In the rows, 128 means zero.
A single turn carries every row of the set below to another of its rows. Some are shown first; where does it send the rows asked next?
lepe: [112 124 130 164 135  92 128 140 160 130  90 152  87 108 130 140 102 156]
mumaf: [128 158 153 140 138 101 102 131 134 166 113 154 128 134 128 127 107 148]
bibu: [132 135 148 156 108  89 146 119 137 110 113 149 132 143 139 126 144 128]
tavil: [123 114 143 107 126 112 123 131 141 137 131 160  99 140  94 129 138 150]
sitag: [142  84 145 167 127 124 141 115 153 145 100 126 138 128 118 136 116 119]
vedi: [ 98 100 167 131 143 125 138 104 137 113 124 149 110 129 131 148 115 119]
gel: [136 149 141 152 142 120 134 151 174 145 146 126 141 137 131 138 107 137]
lozot: [136 136 134 140 120  94  89 148 136 145 104 147 123 125 109 139 114 130]
Zafid: [119 108 150 129 141 112 130 136 129  92 140 129 106 139 122 132 132 137]
fili: [128 127 159 135 130 101 151 110 123 136  90 139 130 147 127 122 138 108]
fozo: [152 111 138 137 178 126 140 129 178 160 112 132 101 112 133 130 125 114]
ked: [174 112 137 155 150 117 151 132 176 148 112 148  95 120 145 151 124 141]
Reta: [158  93 150 139 147 126 138 121 181 133 132 140 111  99 131 158 131 118]
nuno: [155 115 119 145 157 126 141 141 179 140 142 144 116  96 145 130 128 133]
Vimo: [107 136 123 134 150 114 147 153 140 147 113 151 112 101 128 125  95 157]
nuz: [119  94 170 142 132 130 106 140 131 111  97 149 115 112 143 130 125 138]
kal: [ 92 140 124 128 134  90 147 140 170 138 124 142 105 123 118 131 138 150]
pali: [ 93 140 156 124 150 104 127 123 151 135 122 140 121 134 156 163 126 152]
zabo: [149 116 129 134 141 128 113 107 166 162 111 158 129 131 102 126 107 111]
gizoz: [147 133 131 143 144 107 122 119 181 125 133 131 122 152 110 108 137 118]
vuf: [119 142 171 149 120 102 108 142 147 152 103 146 135 100 121 139 103 135]
Pon: [168 104 128 137 165 126 127 132 163 138 141 134 103 138 139 148 135 126]
ril: [159 112 161 139 170 127 144 115 170 149 137 135 113 113 148 133 132 148]
vof: [170 121 153 156 138 106 117 125 163 131  82 126 137 110 134 139 119 153]
fera: [158 146 149 130 144 121 157 115 156 129 113 141 158 126 152 141 122 139]
fil: [117 133 137 142 141 110 129 136 146 116  77 159 114 122 174 144 123 138]
nas: [104 124 142 144 125 100 144 118 134 130 126 133 145 129 125 106 141 109]
kemu: [118 101 144 135 133 132 143 145 130 147  91 161  99 125 113 102 120 133]
dezur: [122 141 129 126 158 113 121 144 148 132  85 163  86 121 123 121 100 129]
vovuz: [125 116 156 118 149 104 141  94 128 111 120 148 111 134 135 138 133 163]

Pon turns into nuno
vovuz turns into lepe
bibu turns into vuf
Now these:
pali turns into fil
zabo turns into gizoz

A single turn carries every row of the set below to another of its rows. Some are shown first; where does it send the rows asked next?
sumag: [137 140 155 141 154 154 136  99 135 101 141 153 129 165 146 122  98 147
 103 132 119 122 143 103 124 141 115 104  79 143]
rifo: [151 129 140 143 108 168 170 153 124 115 121 141 134 127 123  95  93 157
 128  87 130 110 166 118  99 135 132  96 113 149]
lozu: [133 137 160 128 134 143 149 109 147 104 157 157 114 149 146 132 105 144
 119 105 114 125 132  97 112 129 126  93  77 135]
Sovet: [116 130 143 120  99 124 152 158 138  93 109 142 139 129 124 128 101 128
 125 140 110 136 143 135 155 125 132 133 132 126]
zugis: [150 119 104 144 120 175 156 140 131 102 111 106 138 177 132 136 125 115
 131 124  93 146 150  95 142 127 119 111  82 163]
vuvot: [127 145 146 125 101 164 102 111 146 122 140 143 124 124 152 129  98 143
 106 131  93 122 135  96 136 151 123 112  77 153]
Kofu: [177 153 131 111 136 159 123 122 118 114 152 127 138 127  91 144 100 120
 136  97 113 145 144 123 121 160 148 101 118 146]
pas: [160 148  97 149  94 168 135 167 134 131 141 112 132 137 126 104  99 159
 135 128 108 105 150 122 105 126 138 106 105 150]
gal: [152 164 154 141 118 147 113 127 136 115 132 114 125 138  98 151 107 115
 148  88 122 128 143 133 141 139 136  91 112 165]
paz: [154 148 146 120 130 165 107 109 115 109 146 134 148 129  96 134  88 123
 128  97 120 136 147 142 142 162 147 117 127 153]
Kogaf: [154 130 124 135 127 172 162 144 116 118 123 144 156 146 128  89  95 162
 121 105 139 100 171 123 110 135 134 102 111 151]
niz: [151 142 114 112 122 124 158 163 131  96 104 133 146 141 117 131 116 126
 125 164 110 141 147 113 136 131 125 122 122 121]
Fove: [139 121 142 139 104 139 164 175 138 114 129 140 139 146 104 140 113 110
 127 124  97 140 154  86 141 132 116 130 132 129]
gar: [146 138 127 111 128 165 121 128 142 137 157 131 117 139 152 139  97 141
 105 140  87 125 136  92 135 142 128 102  73 154]
ruki: [111 116 128 142  80 168 138 125 142  92 115 127 148 160 139 127 123 118
 140  94 101 134 142 111 156 120 130 122  89 161]
fep: [137 144 116 161  85 172 123 157 133 126 135 118 136 133 130  96  87 161
 129 123 112 100 153 139 121 129 136 119 113 155]
Rofim: [141 118 100 134 123 164 126 122 107  70 110 149 156 140 128 107  86 132
 122 130 119 155 137 114 142 139 135 128  81 125]
tep: [163 166 130 128 140 150 107 121 127 119 134 114 149 159 101 146 113 120
 145 110 131 118 147 134 149 138 138  94 107 165]
mim: [131 126 129 132 108 143 140 152 132 108 124 153 177 162 111 124 119 118
 123 139 113 121 157  95 157 135 119 143 130 130]
ridur: [138 104 113 129 117 157 156 150 117  83 134 138 116 127 127 127  76 126
 131 103 102 168 130 114 136 123 143 115  85 125]

Sovet turns into mim
gar turns into lozu
Kogaf turns into pas
Now these:
gal turns into paz
ridur turns into ruki

A single turn carries every row of the set below to another of its rows. Some are shown first; where does it send the rows asked next?
bapig: [111 147 110 108 123 115 145 128  98 105 113 113 135 147 124]
vizes: [113 131  89 112 137 113 154 146 120 123 123 129 126 136 127]
Fazu: [114 133  88 114 141 113 150 145 121 115 124 120 128 131 125]
pupe: [160 140 118 123 106 141 105 118 110 128 121 122 111 138 148]
neb: [161 108 135 143  96 124 119 146 132 109 117 150 122 119 123]
tarup: [117 103 113 146 103 126 153 146 150 108 114 123 128 147 136]
Finu: [112 138  96 116 150 114 139 151 129 111 121 131 139 133 125]
dur: [108 111 104 130 121 109 154 126 147 109 129 141 122 131 146]
vub: [124 130 134 120 100 131 125 145  85 103 130 136 142 111 110]
Raviz: [120  99 122 150  95 120 140 140 150 107 117 120 129 151 138]
gipef: [140 120 148 140 122 143 105  99 110 144 133 125 112 129 142]
nud: [139 152 137 123  95 149 126 111 108 131 139 120 147 121 106]
sud: [136 124  98 149 127  95 139 130 114 110 147 131 127 136 142]
folov: [148  99 145 126 133 114 148 136  96 134 130 103 133 106 138]
geleg: [104 111 131 142 133 108 114 111 117 136 131  92 126 133 124]
lod: [130 110 162 120 144 132 128 113 143 123 122 107 135 119 100]
piz: [157 111 149 126 109 113 120 106 143 134 131 110 147 106 128]
Zin: [108 110 108 128 123 107 156 127 148 116 122 137 118 127 150]
lufa: [ 88 131 110 133 141 121 141 124 128 135 126 115 113 117 135]
pubu: [150 110 134 105 156 127 111 105 134 118 128 118 139 121 128]
legez: [152 133 146 131 119 147 147 147 126 114 117 123 173 146 138]
kuz: [112 140 123 138 138 107 131 167 135 114 131 104 114 126 123]
gud: [126 137 157 128 125 131 120 128  89 131 138 121 167 125 135]
lem: [134 104 166 152 123 125 127 133 140 128 133 130 165 120 122]
rerol: [121 146 111 114 115 113 137 133 102 101 112 111 140 157 117]
Baret: [119 149 135 119 112 145 116 128 121  88 117 148 137 113 117]
tem: [142 116 151 132 123 144 108 108 112 152 130 138 115 128 146]
sopo: [157 150 144 107 137 144 122 138 118 127  98 120 124 127 117]
sovev: [150 138 155 134 126 146 159 148 130 126 119 121 159 147 136]
Doz: [ 86 127 114 129 141 123 138 126 132 132 133 112 112 121 140]
Boz: [160 135 133 129 120 139 113 123 156 123 108 125 110 140 111]
nek: [142 126 135 129 103 117  90 134 122 127 128 139 107 116 112]
Lamun: [109 142 135 133 135 118 143 115 143 116 138 123 112 159 149]
kipuf: [152  99 127 133 109 162 145 125 123 122 131 121 138 148 155]
Vur: [117 110 161 133 110 146 157 159 126 135 132 134 122 137 117]
bof: [107 111 106 135 126 110 138 135 144 108 129 147 132 127 156]
tiv: [161 115 133 144 103 131 123 143 129 118 111 160 127 115 118]
subek: [155 113 151 125 102 124 122 111 139 130 134 104 143  99 124]
zal: [157 119 139 107  89 149 134 147 139 134 137 119 144 141 124]
pobik: [137 102 116 137 117 166 113 153 129 128 139 132 131 132 145]
kulu: [140 110 166 150 126 112 138 144 132 132 135 131 157 112 118]
nak: [133 140 157 135 120 126 136 124  86 134 140 129 159 125 144]
ketar: [ 99 100 126 139 136 105 123 113 122 138 134 103 123 126 125]
dit: [129 162 142 124  95 144 123 113 110 131 132 124 147 121 111]
pegif: [157 122 131 116  92 147 131 158 137 140 133 118 147 143 128]
Pil: [155 152 141 107 132 143 121 141 117 120 105 118 122 141 108]
resok: [138 139 144 135 123 135 172 103 105 111 118 134 139 130 117]
Lutu: [ 92 132 113 134 153 128 129 122 133 130 130 116 126 125 149]

lod turns into kipuf
nud turns into subek
Now these:
bof turns into Finu
lem turns into legez
Lamun turns into sud
Raviz turns into rerol
bapig turns into ketar
Boz turns into pupe
pobik turns into Baret
dit turns into piz
lufa turns into Zin
Pil turns into gipef
resok turns into folov
tem turns into tiv
kulu turns into sovev
Fazu turns into Doz

